In the data rows, the value 500 means zero.
Some points, one per row:
ndarray[748 669 315 712 395 469 603 380 533 401 570 634 625 682 433 174 562 603 433 574 407 553 346 675 663 685 407 678]
ndarray[597 452 474 736 174 692 506 778 174 442 189 553 742 384 663 322 340 426 788 154 528 770 930 375 511 401 597 846]
ndarray[368 445 675 413 508 546 456 613 401 580 409 359 461 288 595 599 395 359 632 351 597 565 652 346 380 322 580 469]
ndarray[258 515 748 245 495 696 284 611 452 589 292 544 459 212 696 726 202 269 541 440 666 451 874 284 274 230 627 364]
ndarray[669 609 393 657 373 510 495 433 543 371 490 644 632 639 503 375 523 618 419 544 510 601 438 611 636 644 393 625]
ndarray[415 654 469 384 464 580 401 510 562 500 430 721 472 555 476 634 476 811 384 595 516 445 490 603 451 502 505 476]
ndarray[312 419 634 481 474 597 477 874 258 595 343 437 543 238 607 603 337 430 716 296 563 597 778 230 325 264 712 563]
ndarray[634 382 403 721 296 669 481 736 212 258 315 593 826 444 581 202 419 368 742 230 519 748 636 419 563 452 688 930]
ndarray[407 174 174 238 696 424 334 660 605 382 461 742 603 510 279 304 663 428 457 543 356 433 506 318 495 462 663 685]
ndarray[245 636 721 325 485 682 431 685 397 629 274 641 437 340 622 762 070 682 511 447 618 498 692 373 222 279 716 348]
ndarray[452 597 485 393 472 549 382 469 538 490 538 700 502 558 485 591 472 669 340 603 529 466 442 591 500 563 454 422]
ndarray[264 384 657 269 477 663 245 798 407 528 288 572 481 154 641 675 258 524 569 340 660 581 755 202 288 222 798 461]
ndarray[331 433 636 471 467 627 440 721 373 576 296 472 519 366 601 622 292 462 682 366 576 595 770 238 315 258 692 581]
ndarray[334 351 574 389 462 654 308 930 292 515 284 549 574 126 583 578 343 467 657 328 585 605 641 222 356 189 704 618]
ndarray[629 438 366 652 380 560 494 574 399 375 556 636 700 524 515 258 503 502 607 405 471 660 546 469 580 536 519 755]
ndarray[469 476 447 382 634 399 505 435 629 403 574 510 477 578 382 523 618 479 393 629 428 424 403 555 502 548 476 553]
ndarray[430 322 431 415 654 411 546 644 519 567 513 447 469 484 411 506 572 361 546 519 401 426 510 435 445 457 558 508]
ndarray[576 482 417 595 712 343 708 389 528 574 620 373 422 599 391 438 639 354 548 555 318 422 399 572 526 569 484 495]
ndarray[269 437 762 174 663 536 391 437 531 632 576 384 304 328 570 708 401 435 492 476 641 435 591 337 304 331 479 269]
ndarray[222 696 562 331 601 616 515 675 334 682 202 708 397 391 505 798 212 770 466 490 444 359 696 407 154 252 778 516]
ndarray[343 474 570 378 456 646 340 682 318 518 331 495 549 364 563 618 334 567 553 413 581 563 660 354 373 346 607 548]
ndarray[762 721 296 541 570 252 634 174 778 438 798 558 420 846 274 343 788 721 202 788 351 279 189 811 798 811 238 315]
ndarray[726 634 318 607 426 415 524 284 708 359 700 562 570 742 380 378 704 716 274 607 451 452 274 755 874 712 245 519]
ndarray[569 490 580 762 230 826 484 788 126 440 252 518 748 346 755 444 222 505 798 070 627 778 846 348 541 378 589 788]
ndarray[212 492 613 264 560 649 348 762 380 620 238 625 452 269 555 716 126 574 576 506 526 508 788 274 269 212 742 467]
ndarray[657 778 304 666 387 543 534 409 546 420 489 826 620 708 490 461 485 846 348 663 440 503 433 704 593 675 437 641]
ndarray[476 403 389 359 726 318 541 424 644 533 589 452 389 580 322 479 700 401 361 636 378 334 318 528 505 551 487 452]
ndarray[337 523 731 539 593 492 519 541 359 778 419 356 300 258 565 700 391 371 660 411 521 529 613 328 292 296 543 296]
ndarray[616 576 479 685 413 593 536 529 340 467 431 531 641 503 558 415 431 549 611 399 515 622 560 526 576 526 498 660]
ndarray[070 126 361 070 930 238 528 669 502 755 304 543 238 322 189 669 625 202 666 524 154 252 609 154 202 070 874 411]
ndarray[618 497 397 574 565 269 654 312 611 531 675 389 395 657 366 393 798 399 417 639 384 405 304 641 601 700 395 451]
ndarray[467 692 581 585 629 430 742 399 438 721 502 296 274 529 516 678 521 500 502 539 399 407 467 556 401 492 536 292]
ndarray[444 531 462 361 529 521 389 585 574 456 445 770 599 572 399 529 500 675 371 669 449 467 495 553 479 497 574 580]
ndarray[601 328 565 560 393 534 366 334 589 426 558 403 585 497 591 331 558 378 437 467 675 652 426 510 646 589 292 541]
ndarray[593 417 663 678 222 811 304 672 284 563 437 451 778 343 874 346 312 451 708 174 748 846 682 356 605 438 444 708]
ndarray[154 154 666 222 874 154 736 632 387 846 366 154 222 174 296 639 576 126 778 424 174 269 663 126 126 126 846 340]
ndarray[401 528 755 613 569 515 704 576 202 736 351 212 371 245 666 641 361 292 874 245 484 556 704 174 300 245 700 534]
ndarray[391 553 492 407 536 541 472 543 479 539 422 609 471 462 481 607 442 726 474 526 485 471 541 487 466 437 660 487]
ndarray[521 467 632 484 284 660 318 502 572 340 562 528 613 476 682 572 348 585 375 474 731 625 500 482 570 538 279 492]
ndarray[378 389 572 449 494 563 447 625 428 529 391 464 516 361 533 613 422 348 544 393 560 611 627 340 411 371 591 605]
ndarray[591 189 682 518 351 502 212 481 618 245 696 348 644 351 736 154 556 174 442 391 826 704 457 447 696 570 189 529]
ndarray[489 580 548 556 581 413 526 417 490 646 544 340 325 513 482 589 536 419 556 528 422 417 451 516 456 508 601 354]
ndarray[574 391 502 591 490 395 583 440 570 494 660 318 466 548 484 382 666 296 498 523 502 551 389 546 538 607 430 513]
ndarray[811 618 457 846 189 618 513 490 348 296 498 576 798 591 657 212 433 616 574 375 649 874 498 636 704 634 382 770]
ndarray[567 368 487 519 497 417 474 401 649 424 678 378 498 560 479 368 682 212 413 548 567 524 368 618 616 663 366 457]
16 more points follow, each with its number after it:
ndarray[625 589 371 477 519 274 591 245 788 399 826 490 426 755 325 413 778 565 222 755 474 322 230 748 736 755 230 288] 0
ndarray[770 549 395 770 252 583 523 484 337 212 611 556 721 609 556 189 505 553 563 419 533 692 466 620 685 632 411 748] 1
ndarray[565 479 583 601 371 599 426 526 464 415 510 482 629 477 618 433 444 508 469 415 632 636 534 498 613 523 462 632] 2
ndarray[660 562 435 618 407 464 503 364 591 397 622 515 581 644 497 380 583 548 519 569 523 549 343 652 649 649 354 555] 3
ndarray[510 533 322 534 449 544 403 601 449 469 340 755 622 461 387 459 403 562 481 497 403 533 556 511 477 472 618 682] 4
ndarray[202 567 620 308 657 569 489 678 356 704 230 524 328 296 529 742 274 546 609 322 476 403 716 296 212 202 731 368] 5
ndarray[457 511 308 380 541 513 449 524 555 510 456 688 497 533 351 629 477 609 325 565 467 464 502 505 454 482 541 506] 6
ndarray[580 269 609 528 368 548 325 474 597 312 649 325 607 472 627 340 553 340 449 451 704 639 422 476 700 603 340 531] 7
ndarray[652 331 536 675 279 755 364 605 422 174 495 574 874 442 742 070 484 489 516 279 657 788 580 449 748 529 449 742] 8
ndarray[585 457 569 646 354 622 461 580 378 346 467 529 692 393 597 389 428 387 603 354 494 669 569 471 549 495 481 669] 9
ndarray[413 536 340 364 578 482 459 556 544 503 395 696 524 541 368 555 495 652 426 587 570 415 508 518 375 409 666 576] 10
ndarray[449 343 466 487 666 368 721 513 494 603 518 288 405 464 428 516 607 274 613 471 393 444 526 405 447 447 581 397] 11
ndarray[548 288 494 622 325 716 359 826 252 348 328 567 770 356 669 288 351 442 726 222 622 755 731 380 523 387 464 798] 12
ndarray[426 426 528 476 607 428 574 544 487 652 508 361 399 456 467 567 533 331 721 479 454 459 581 424 438 440 549 438] 13
ndarray[539 428 685 523 315 678 300 534 521 354 548 548 636 424 778 467 389 519 459 401 770 675 543 467 572 511 368 539] 14
ndarray[636 601 539 599 391 585 508 494 477 447 529 484 591 438 576 449 461 529 663 457 672 627 505 524 551 541 440 574] 15
Which two of these numbered points are nearest to each point below, ignoring the 2 directions in which the first points spread most? Their numbers follow each, nearest first.
ndarray[627 454 692 748 238 874 343 666 264 308 389 467 811 325 798 366 245 513 636 126 798 930 700 413 583 449 447 726] > 2 3
ndarray[502 451 252 494 516 494 479 603 485 481 393 731 627 543 364 411 513 583 510 516 354 519 538 500 487 476 649 696] > 4 10
ndarray[126 874 597 300 811 070 930 300 409 930 356 315 070 607 212 930 451 663 503 748 189 070 449 599 070 343 826 154] > 5 15
ndarray[519 456 696 563 269 788 222 607 437 284 424 541 688 371 811 447 264 541 543 288 874 726 616 364 562 459 413 620] > 14 0
ndarray[587 222 551 457 409 508 126 457 654 274 770 405 611 494 580 269 611 264 382 477 696 616 419 494 675 597 325 538] > 7 14
ndarray[620 312 354 515 440 397 442 331 692 351 682 375 533 595 511 292 721 238 407 567 616 544 322 595 688 672 284 447] > 7 8
ndarray[304 318 519 322 500 601 292 755 492 484 337 627 576 348 539 558 384 485 526 387 583 585 678 279 419 312 634 603] > 6 2
ndarray[484 516 445 503 688 322 678 461 553 644 560 387 315 556 371 546 629 373 505 585 315 340 415 533 469 534 529 373] > 13 11
ndarray[474 748 700 627 503 477 788 407 366 726 477 279 279 431 524 704 397 518 595 494 456 375 518 549 395 467 521 284] > 15 5
ndarray[654 558 343 482 471 393 467 269 762 331 748 607 511 712 356 354 811 601 269 736 442 391 252 716 726 742 258 393] > 0 2
ndarray[641 258 391 660 366 574 444 688 322 322 384 570 762 440 546 126 487 405 704 269 534 712 629 387 574 464 556 811] > 12 1
ndarray[174 070 442 189 826 230 632 657 435 770 415 174 245 230 328 672 654 070 770 395 264 308 666 070 230 154 788 366] > 11 12
ndarray[359 541 736 570 523 528 641 553 245 696 523 252 356 318 603 666 304 284 731 334 511 528 646 411 328 334 613 382] > 13 15
ndarray[581 308 505 452 405 407 413 337 716 288 731 380 495 669 492 405 692 337 334 591 609 521 325 574 654 652 304 399] > 7 14
ndarray[508 508 669 424 361 704 174 472 625 343 585 536 583 485 685 551 411 632 308 521 778 607 454 543 569 546 331 380] > 14 0
ndarray[572 459 476 731 300 726 502 811 154 457 222 589 731 368 646 371 296 534 826 252 531 731 826 343 485 375 708 826] > 1 4
ndarray[528 405 472 411 531 433 454 431 636 454 618 457 482 551 462 454 613 449 373 583 538 479 397 548 558 576 405 437] > 2 0
ndarray[511 742 616 639 567 452 846 384 389 708 485 322 292 508 526 682 526 515 644 515 419 409 482 593 413 498 523 308] > 15 13
ndarray[696 788 222 505 721 212 618 126 930 464 778 500 364 874 202 477 755 798 174 846 212 238 070 846 721 846 202 245] > 5 3
ndarray[798 770 477 726 356 449 607 222 660 154 755 454 544 736 506 426 616 685 288 692 541 500 245 778 811 770 154 361] > 0 15
ndarray[529 466 641 546 343 675 279 533 505 361 536 516 634 451 762 481 380 555 454 389 721 657 548 484 556 505 387 546] > 14 0
ndarray[375 279 672 495 546 500 555 609 331 613 440 245 447 222 587 562 464 230 736 284 562 562 748 189 397 393 748 497] > 11 13
ndarray[700 798 202 529 641 126 696 070 826 472 788 652 288 930 126 494 826 788 070 874 222 202 126 874 716 874 274 238] > 5 6
ndarray[340 359 678 399 498 613 420 636 395 565 380 391 479 264 616 609 371 393 634 361 613 580 675 252 366 304 654 484] > 2 3
ndarray[503 462 513 351 555 474 380 405 696 417 644 521 487 576 494 513 580 474 296 576 611 474 354 544 567 599 296 343] > 14 0
ndarray[649 348 399 531 431 467 417 351 704 230 708 560 587 649 456 230 731 444 322 611 565 472 337 632 826 692 312 543] > 8 7
ndarray[405 529 811 580 510 505 585 516 274 685 452 189 258 308 721 660 430 308 846 337 477 534 620 300 361 364 565 337] > 13 15
ndarray[682 546 274 485 591 222 551 279 798 391 846 526 431 770 230 334 874 620 245 770 373 284 202 770 778 778 174 346] > 0 2
ndarray[456 587 712 572 461 457 672 454 417 654 506 304 318 435 538 696 471 403 620 437 479 476 529 464 354 445 570 325] > 15 13
ndarray[422 555 452 395 505 524 466 538 548 524 444 778 536 516 464 581 452 657 409 551 506 490 516 508 462 477 528 505] > 6 10
ndarray[490 409 518 479 672 391 692 558 476 622 497 368 382 469 424 556 581 300 627 489 371 420 524 426 430 444 595 477] > 11 13
ndarray[644 361 407 616 424 459 543 471 560 435 580 497 580 620 461 387 599 389 456 538 469 546 401 622 611 629 420 607] > 9 12
ndarray[534 371 449 469 599 371 533 322 620 505 632 395 433 562 420 315 669 334 431 578 457 430 384 529 544 580 442 435] > 9 2
ndarray[397 274 558 467 597 420 521 589 430 583 364 334 451 387 523 563 519 252 688 312 482 531 599 312 424 373 605 526] > 11 13
ndarray[288 682 524 288 778 364 609 391 581 798 484 409 189 528 304 788 524 494 435 688 238 189 428 523 258 424 639 222] > 5 3
ndarray[466 395 405 397 731 354 558 447 595 549 567 438 401 544 348 476 646 397 461 660 375 368 417 503 489 510 531 449] > 9 12
ndarray[356 570 587 516 447 641 451 639 351 570 354 523 518 375 569 654 279 593 558 407 548 567 669 456 351 337 641 536] > 5 3
ndarray[318 548 654 202 762 292 669 315 685 731 639 264 212 495 413 736 601 391 471 708 462 230 371 506 334 466 467 174] > 15 0
ndarray[308 622 726 334 620 503 498 482 510 672 472 401 252 415 536 731 387 523 472 531 546 366 553 442 308 384 538 230] > 0 5
ndarray[464 500 356 417 736 264 636 420 593 497 553 476 340 605 292 531 672 440 476 652 258 288 395 558 467 543 544 424] > 1 9
ndarray[380 340 495 401 502 581 387 742 391 508 318 585 572 403 508 541 407 464 629 371 524 583 685 371 399 318 685 636] > 12 4
ndarray[284 334 778 252 652 485 384 536 558 639 526 274 284 279 574 685 364 413 528 456 639 449 574 288 284 340 500 258] > 14 7
ndarray[536 399 560 462 422 529 328 445 639 373 627 461 560 479 551 445 538 484 368 533 663 574 484 534 589 521 351 391] > 14 0
